Two rows play each game, the first against the second. How much does the first row win by? 20 is about a draw, 40 a big win and 0 a big loss. Wins can go round in a circle: one row can beat a second, the second a third and the third the first. Each row has two weighted sums of its numbers, A and B, taken from their middle values. A row wins by its A times the other's B, less its B times the other's A.
[ 0.42 -0.78  0.09 -1.04  1.31  0.97  0.42  0.67  0.91 -0.36]
[ 1.08  0.24 -0.55  0.38 -1.41 -0.72 -0.59 -0.32  1.22  0.26] >> 20
[ 0.55 -0.29 -1.14  0.08  0.93 -0.24 -0.95  0.14  1.54  0.71]
[ 0.07 -0.23 -0.41  0.68  0.92 -0.23 -0.72 -0.07  1.56  0.53] >> 20
[-0.30 -0.46  1.09 -0.37  0.27  0.27  0.66 -1.36 -0.30 -0.16]
[ 1.35 -0.27 -2.71  1.19 -0.73 -0.41 -1.31 -0.82  1.25  0.08] >> 17
[-1.68  0.96  0.91  0.37  0.55  0.67 -0.91  0.34  0.38  0.19]
[ 1.03 -0.40 -0.88  1.26 -0.51 -2.45  0.98 -0.17  0.38 -0.30] >> 18
[-0.21 -1.58 -0.06 -0.94  1.95  1.18 -0.08 -0.46  0.21  0.65]
[-0.16 -0.85 -0.20  0.47  0.87 -1.05  0.58 -0.66 -0.42  0.23] >> 24
[ 0.98  0.32  0.20 -1.19 -0.17  0.87 -0.45 -1.08 -0.17  0.72]
[-0.82  0.32 -1.12  1.77 -0.37 -0.29 -0.63 -0.38  0.33 -0.12] >> 22
[ 1.37 -1.23  0.59 -0.39  0.63 -0.51  1.40  0.67  0.46  0.09]
[-0.50  1.41  0.00 -0.25  0.39  0.73 -1.62  0.13  1.86  0.08] >> 14
[ 0.17  1.21  1.68 -1.82  1.41  2.46 -1.05  1.40 -0.68  1.11]
[-0.90  0.76  0.02  0.44  0.17 -1.11 -0.61  0.55  0.25  0.34] >> 20
[-0.52  0.83 -0.12 -0.20  1.65  0.48  0.30  0.61  2.40 -0.05]
[-0.71  1.49  0.82  0.19 -0.75 -0.80  0.32 -0.16 -0.22  0.32] >> 22
[-0.36 -1.01 -0.35  1.79  1.07 -1.11  0.44 -0.06  1.71 -0.18]
[-1.19  0.26 -0.11  1.35 -1.47  0.41  0.54 -1.06 -0.83  0.09] >> 23
[-0.64  0.28  0.47 -1.00  1.27 -0.43  0.11  1.32 -1.38  0.43]
[-0.30  0.25  0.31 -0.52  0.48  0.90 -0.69 -0.27  1.35  0.81] >> 29
[ 1.24 -0.23 -1.65 -0.98 -0.60  0.58 -1.75 -0.91 -0.46  2.14]
[ 0.35  1.24  0.55 -0.51 -0.19  0.31  0.25  1.83 -1.61 -0.85] >> 24
[ 0.35  0.19 -0.34  1.03 -1.62 -0.32 -0.76  0.27  0.11 -0.72]
[ 0.65 -0.44 -0.67 -0.19 -0.68 -0.88 -0.62  0.08  0.05  0.47] >> 21
[ 0.12 -0.36 -0.01 -1.02 -0.04 -0.30 -0.38  0.92 -0.44  0.37]
[ 0.06 -0.60 -0.09  0.87 -0.44  0.23 -0.23 -0.79  0.16 -0.36] >> 17
[ 0.65 -0.83 -0.77  0.87  0.79 -1.69  1.48 -2.11  2.28 -1.16]
[-1.28 -0.34  1.92 -1.40  1.27  0.14  0.95 -0.14 -1.38  0.26] >> 36
[ 0.20 -0.18  0.42  0.01 -0.20  0.08  1.22 -0.39 -0.69 -1.24]
[ 1.53  1.14 -1.62 -1.65 -0.18  0.49 -1.61  1.73  0.77  0.83] >> 11
[-0.14  0.61  2.91 -0.62 -1.18  1.75  0.63  0.15 -1.96 -0.41]
[-1.37 -0.50  1.29  0.56  0.02 -1.02  0.25  0.55 -0.49 -0.04] >> 26
[-0.50  0.22 -0.12  0.96 -1.58 -0.16 -0.39 -1.58 -0.28 -1.75]
[ 1.57 -1.23  0.42  0.47  0.91 -1.45  1.26  0.33  1.51  0.46] >> 17
[-1.96 -0.11 -0.44  0.95 -0.48  0.19  0.81 -0.07 -2.01  0.50]
[-0.07 -0.83  0.55  1.23  0.89 -2.53  1.48 -0.04  1.35 -0.61] >> 8
[ 0.11 -0.81  1.33 -0.55  0.36 -0.69  0.63  0.85 -1.69 -0.51]
[-0.78  1.01  0.85 -1.47 -0.07  1.03  0.08  0.33 -0.84 -0.19] >> 20
[-0.09 -1.57 -0.12 -0.35  1.05  0.70 -0.26 -0.39  0.36  0.23]
[ 0.00 -1.43  0.61  0.49 -0.10 -1.18  0.23  0.29  0.07  0.63] >> 23
[-0.48  1.18 -0.86  0.71  0.01 -0.16 -1.81 -0.20  1.40  1.28]
[ 0.89 -0.94 -0.30  0.63 -0.81 -2.27 -0.51 -0.27  0.61  0.48] >> 15
[-0.73  0.76  0.48 -0.74  0.93 -0.19 -0.02  0.23 -0.62 -0.03]
[ 0.32  0.57  0.36  0.51  0.91 -0.17  0.14  1.26  1.30 -0.69] >> 20
[-0.81  0.65 -0.02  0.81  0.44 -0.44 -0.40 -0.63  3.09 -1.16]
[-1.09  0.30  0.50 -1.01  1.34 -0.45  0.20  0.18 -0.37  0.55] >> 15
[-1.24 -0.65  1.09  1.10 -0.92 -0.63  1.44  0.10 -1.31 -0.61]
[-2.35 -0.30 -2.22  1.54 -1.49  1.73  0.41 -2.32 -3.77  0.19] >> 22
[ 0.46 -0.30  0.07 -0.24  0.50 -0.80  0.53 -0.65  0.68 -0.24]
[-1.10  0.46 -0.41 -0.01  0.63 -0.22 -0.33 -1.64  0.75 -0.54] >> 17
[-1.15  0.95 -0.05  0.45 -0.91 -0.68  0.18 -0.16  1.26 -0.13]
[ 0.56  0.26 -1.34  1.06  0.43 -1.89  0.02 -0.66  1.17 -0.64] >> 20
[ 1.06  0.67 -0.91  0.90 -1.41 -1.16 -0.93  0.20  0.94 -0.43]
[-1.10 -0.75 -1.36  0.50 -0.08  0.27  0.43 -1.71  0.44  0.55] >> 23
[-0.20  0.45  0.39  0.98 -1.14  1.96 -1.02 -1.53  0.19  0.30]
[-1.27  1.67  0.87 -1.20 -0.74  2.95 -0.98 -0.33  0.04 -0.28] >> 14
[ 0.77 -0.57 -0.90  1.72 -0.11  0.99 -1.22 -1.70  0.62 -0.51]
[ 0.64 -0.45  0.14  0.28  0.84  0.24  0.05 -0.18  0.08 -1.03] >> 19
[-0.23 -0.65  0.41 -0.10  0.62 -1.18  0.74  0.42  0.06  0.25]
[-0.86  0.15  1.29 -0.78  1.21 -0.12  0.03  0.10 -0.11  0.38] >> 20
[-0.60  0.93  2.98 -0.96  1.10  1.27  1.08  1.42  0.36 -0.55]
[ 0.35 -0.25  0.49 -0.26  0.24 -0.54 -0.46  0.54 -0.36  0.16] >> 16
[ 1.33 -1.35 -1.39 -0.58  0.75 -0.66  0.03 -0.44 -0.03 -0.18]
[-0.83  0.67  0.92  0.71  1.76 -0.24  0.84  0.05  0.76 -1.17] >> 18
[ 0.55  1.34 -1.53 -1.05  0.39  0.93 -1.04  1.09  0.00 -0.22]
[-0.62  0.64 -1.59  0.83 -2.21 -0.33 -0.62 -0.37 -0.83 -0.39] >> 11
[ 0.30  0.90  0.51 -1.43 -0.36  1.71 -0.70  0.53 -1.12  0.22]
[-0.65 -1.19 -0.17  1.32  2.08 -0.86  1.88  0.12  0.42 -0.20] >> 18
[-0.18 -0.94 -0.83  1.06 -0.34 -1.14 -0.36  0.22  1.17  0.15]
[-0.08  0.42  0.68  0.33 -0.96 -0.34 -0.58 -0.99  0.03  0.01] >> 19
[-0.18 -3.59 -0.98  3.89 -0.31 -1.80  0.63 -1.73  0.00 -0.43]
[ 1.46 -1.10 -0.84 -0.73  0.17 -0.04  0.74 -0.29  0.20  1.00] >> 6
[ 0.78 -1.72 -1.62 -0.47  0.96 -0.88 -0.49  0.17 -0.46  1.19]
[-0.10  1.55 -0.01  0.73 -1.31 -0.44 -1.94  0.03  0.70  0.91] >> 24
[-0.36  1.71  0.56 -1.40  0.68  2.25 -0.28  0.39 -0.21 -0.22]
[ 0.34  0.61 -1.17 -0.65 -0.57  0.93 -0.97  0.39  0.53  0.48] >> 15
[-0.45 -1.16  0.33 -0.10  0.05  0.31  0.52  1.09 -0.96 -0.03]
[ 0.31  0.19 -0.06  0.16 -0.22 -1.37  1.30  1.11 -0.19 -1.49] >> 21
[ 0.98 -0.93 -0.62 -0.84  1.60  0.40 -0.75  0.08  0.40 -0.13]
[ 0.38  1.48  0.46 -2.48 -0.29  1.57 -0.69  0.24 -1.33 -0.68] >> 21
[-1.67  2.32 -0.28  0.29 -0.54  0.89 -0.51  0.14  0.20 -0.11]
[ 0.28 -0.40 -0.21  0.27  0.85 -0.08  0.61  2.22  0.08 -0.57] >> 12
[ 0.61  0.39  0.22 -0.48 -0.86  0.52 -0.20 -0.17 -0.68  0.27]
[-0.55  0.42  0.24  0.88 -0.26 -1.83 -0.33 -0.06  1.18  0.43] >> 21
[-0.59 -0.33  0.99 -0.25 -0.29 -0.49  1.11 -0.01 -0.22  0.49]
[-0.29  1.17 -0.38 -1.42 -0.50  0.47 -0.27  0.17 -0.02 -0.48] >> 12
[-0.27 -0.92 -1.42  0.49 -1.11  1.33 -0.52 -1.64 -0.75  0.14]
[ 0.75 -0.66  0.21 -0.02  1.37  0.57 -0.10  1.03  1.13  0.64] >> 23
[-0.68  2.15  0.50 -1.02 -0.40  0.47 -0.38  1.13 -0.47 -0.54]
[-1.06  1.95  1.35 -0.72  1.42 -0.29  0.14 -0.37  0.87 -0.30] >> 35
[-0.84  3.12 -0.61 -0.92 -2.06  1.69 -1.35  0.04  1.02  0.11]
[-1.73  1.07  1.51  1.57 -0.40 -0.07  0.54 -0.41  0.40 -1.13] >> 30
[-0.79  0.26  0.68  2.11 -1.46  0.34 -0.38 -1.55  0.58 -0.13]
[ 0.68  1.95  0.50 -2.14 -0.94  1.38 -0.31  1.44  0.85  0.67] >> 14
[-1.30  0.59  1.89  0.09  0.77  0.23  0.32 -0.44 -0.38 -1.32]
[-0.24  0.30 -1.11  1.35 -0.03  1.22 -2.52 -1.49  0.36  0.51] >> 23
[-1.33  1.53  1.15 -0.23  0.11  0.27  0.90  0.43 -0.89 -1.01]
[-1.13 -0.20  1.24  1.09 -0.78  0.50  0.10 -0.71 -0.80 -0.30] >> 23
[ 0.20 -0.96  1.40  0.99  0.26  0.52  1.14 -0.12 -0.01 -1.06]
[ 1.66 -1.65  0.00 -1.76  1.96  0.32  0.59  0.04 -0.72 -0.23] >> 16
[ 0.87 -0.98 -0.80 -0.40 -0.42  0.04  0.03 -0.32 -1.93  0.76]
[ 1.67 -1.38 -0.73  0.42  0.63 -0.58 -0.23  0.64 -0.22  1.41] >> 34
[ 1.10 -1.38 -0.21 -0.12 -0.13 -0.83  1.29  0.69 -1.14 -0.77]
[-0.69 -0.48  0.05 -0.42  0.27  0.18  0.33  1.12 -0.47  1.26] >> 26
[ 0.05  1.00 -1.62  0.35 -1.21 -0.07 -1.60  1.12  0.48 -0.44]
[-0.16  0.85  0.90 -0.20  0.53  0.65 -0.42  0.37  1.04 -0.49] >> 33
[ 0.40 -0.68 -0.63  0.25  0.53  0.19 -0.43  0.15 -0.15 -0.04]
[-2.28  0.81 -1.41  2.65 -2.30 -1.89 -0.73 -0.50 -1.38 -1.30] >> 16
[-0.40  0.74  0.06  0.13 -0.56 -0.73 -0.86 -0.56  0.21  0.39]
[ 0.50 -0.18  0.15 -1.16 -0.96  0.28 -0.46 -0.11 -1.57  0.32] >> 19
[-0.29 -0.45  0.82 -2.37 -0.12  1.67 -0.19 -0.27 -0.99  0.68]
[-1.32  1.07 -0.93 -0.24  1.07  0.28  1.06 -0.53  0.94  0.22] >> 14
[-0.24 -0.48 -0.53  0.56  0.32 -0.31  1.36  0.09  0.39 -1.56]
[-0.22 -1.54  0.13  1.85 -0.10 -1.60  1.11 -0.08 -0.58  0.02] >> 35
[-0.41  0.44  0.21 -0.57  0.20  1.66 -0.02 -0.66 -1.22 -0.63]
[ 0.29  0.36 -0.17 -1.54  1.71  0.75  0.53  1.02 -0.31 -0.95] >> 15
[ 0.46 -1.53 -3.04  1.27  0.36 -0.57  0.89 -1.68  1.13  0.72]
[-0.45  1.20  1.36 -0.32  0.39  0.24 -0.96 -0.12  1.72 -0.10] >> 4
[ 0.44  0.87 -0.15 -0.20 -0.62 -0.08 -0.37  0.84  0.23  1.18]
[ 1.09 -0.60 -0.20  0.32 -0.90 -1.08 -0.30  0.26 -0.30  0.95] >> 11
[ 1.51  1.57 -0.72 -1.26 -0.72  0.86 -1.02  0.98  0.44  0.46]
[-0.42  0.33  0.48  0.77 -0.03 -1.01  0.12  0.04  1.03  0.88] >> 19
[-0.43  2.42 -0.08 -0.81 -0.36  1.22  0.20  0.61  1.08 -0.75]
[-2.13  2.60  0.28  0.17 -1.38  1.81 -0.77 -0.76  0.80 -0.09] >> 26
[ 0.79  0.28 -1.09 -0.62 -0.98  0.49 -1.11 -1.38  0.78  0.24]
[-0.86 -0.19  1.43 -0.43  0.63 -0.82  0.54  0.85 -0.64 -0.24] >> 20
[ 0.36  1.09  0.49 -0.03 -0.53  0.30 -0.62 -0.10  0.52  0.30]
[-3.66 -0.02 -1.43  1.35 -0.86  2.10  0.44 -2.85 -2.85  0.56] >> 19
[-0.63  0.58 -0.29  3.14 -1.24  0.49 -1.11 -2.20  1.24 -1.60]
[-0.48  0.00  0.31  0.49  0.22 -1.77 -0.69 -0.69  1.09  0.13] >> 16
[-0.84  1.02  0.44  0.11  0.19  0.78 -1.34  0.06 -0.10  0.78]
[-0.48 -1.03 -1.40  0.63 -1.29 -1.50  0.29  0.32 -0.74  1.05] >> 11
[ 1.03 -1.05  0.24 -1.13  0.62 -0.27  0.72 -0.26 -0.58  0.75]
[-0.74  1.67 -0.04 -0.47  0.14  0.11 -0.99 -0.97  0.78  0.54] >> 14
[ 0.08 -0.69  1.23 -0.09 -0.20 -0.56  0.50  0.68 -0.58  0.73]
[-0.93  2.56  1.29 -1.33 -0.56  1.60 -0.80 -0.10 -0.49 -0.23] >> 23
[ 1.79  0.81  0.58 -1.19 -0.77 -0.12 -0.13  1.37  0.08 -0.34]
[ 1.91  1.35 -1.30 -0.72 -0.79  0.17 -1.21  2.01  0.30  1.18] >> 12
[-0.13  0.06  0.96 -1.56  0.82  0.46  0.09 -0.15 -0.12  0.48]
[ 0.63  1.44 -1.18 -0.03 -0.51 -0.10  0.06  1.12  0.43 -0.50] >> 13
[ 0.35 -1.26 -0.12  0.91  0.52 -1.99  0.52  0.21  0.39  0.35]
[-0.10 -0.39 -0.28  0.48 -0.08 -0.70 -0.62 -1.32  0.54 -0.50] >> 16
[-1.82  2.05  1.48  0.10 -0.11  1.23 -0.95  0.82  0.66 -0.54]
[ 0.10 -1.76 -0.86 -0.47  0.40  0.92  0.22 -0.26 -2.47  0.43] >> 8
[ 0.14 -1.72 -0.05  0.10 -0.29 -1.11  0.69 -0.25 -1.32  0.42]
[ 0.80 -0.51 -0.04 -1.25  0.90  1.19  0.59  0.49  0.13 -0.47] >> 13
[-1.03  0.29  0.00 -0.07 -0.55  1.37  0.29 -0.46 -0.58 -0.38]
[ 0.64 -1.14  0.45 -1.15  0.92 -0.63  0.94  1.10 -1.41  0.86] >> 25
[ 0.15  1.48  1.50 -1.22 -0.88  0.53  0.81  1.08 -1.17 -0.10]
[ 1.06  0.14 -1.50 -0.07 -0.05  0.36 -0.51  0.09  0.55 -0.39] >> 22
[ 0.52 -1.39 -0.23 -0.73 -0.43 -1.20 -0.05  0.62 -0.83  1.12]
[ 0.83  0.53  0.24 -1.75  0.87  1.35  0.08  0.59 -0.67  1.47] >> 24
[ 0.39 -0.04 -1.04  0.29  0.58 -0.59  0.48  1.78  0.89 -0.67]
[-1.06 -0.02 -0.87  2.08 -0.48  0.27 -0.65 -0.67  0.54  0.10] >> 13
[ 0.05 -0.02 -0.85  0.71 -0.73 -0.93 -1.28 -1.68  0.94  0.55]
[ 1.01  0.70  1.10 -1.16 -0.49 -0.16 -0.44  1.96 -0.24 -0.67] >> 18
[ 1.22 -2.79 -1.55  0.91  0.14 -0.90  1.31  0.47 -1.44 -0.12]
[ 0.66  0.61 -0.08 -0.80 -0.79 -1.00 -0.24  0.79  0.43  0.19] >> 28
[-0.41  0.76 -0.08 -2.76  0.78  2.05  0.12  0.00 -0.52  0.81]
[-0.32 -0.24 -1.53 -0.33  0.87 -0.30 -0.50 -0.94 -0.35  0.49] >> 21
[ 0.53  1.62 -1.05  1.35 -1.52 -1.80 -0.39 -0.43  1.96  0.34]
[ 0.31  0.06  1.81 -0.41  0.06 -0.50  0.36 -0.73 -0.02 -0.35] >> 26
[ 0.28 -0.25 -0.28  0.40 -0.55 -1.34  0.39 -0.17 -0.98  0.37]
[-1.00  0.15 -0.46  1.53 -0.25  0.69 -0.89 -1.35  0.06  0.05] >> 18
[-1.63  0.62  1.28  0.99  1.06 -0.22 -0.06  0.96  1.29 -0.76]
[ 2.30 -1.37 -0.48 -1.04  0.34 -0.13  1.15  0.18  0.10 -0.78] >> 28
[-0.63 -0.01  1.29 -1.44  1.62 -0.38  0.52  0.98  0.11 -0.29]
[ 1.37 -0.35 -1.11 -0.99  0.32  1.64 -0.78  0.42 -0.94  0.05] >> 13
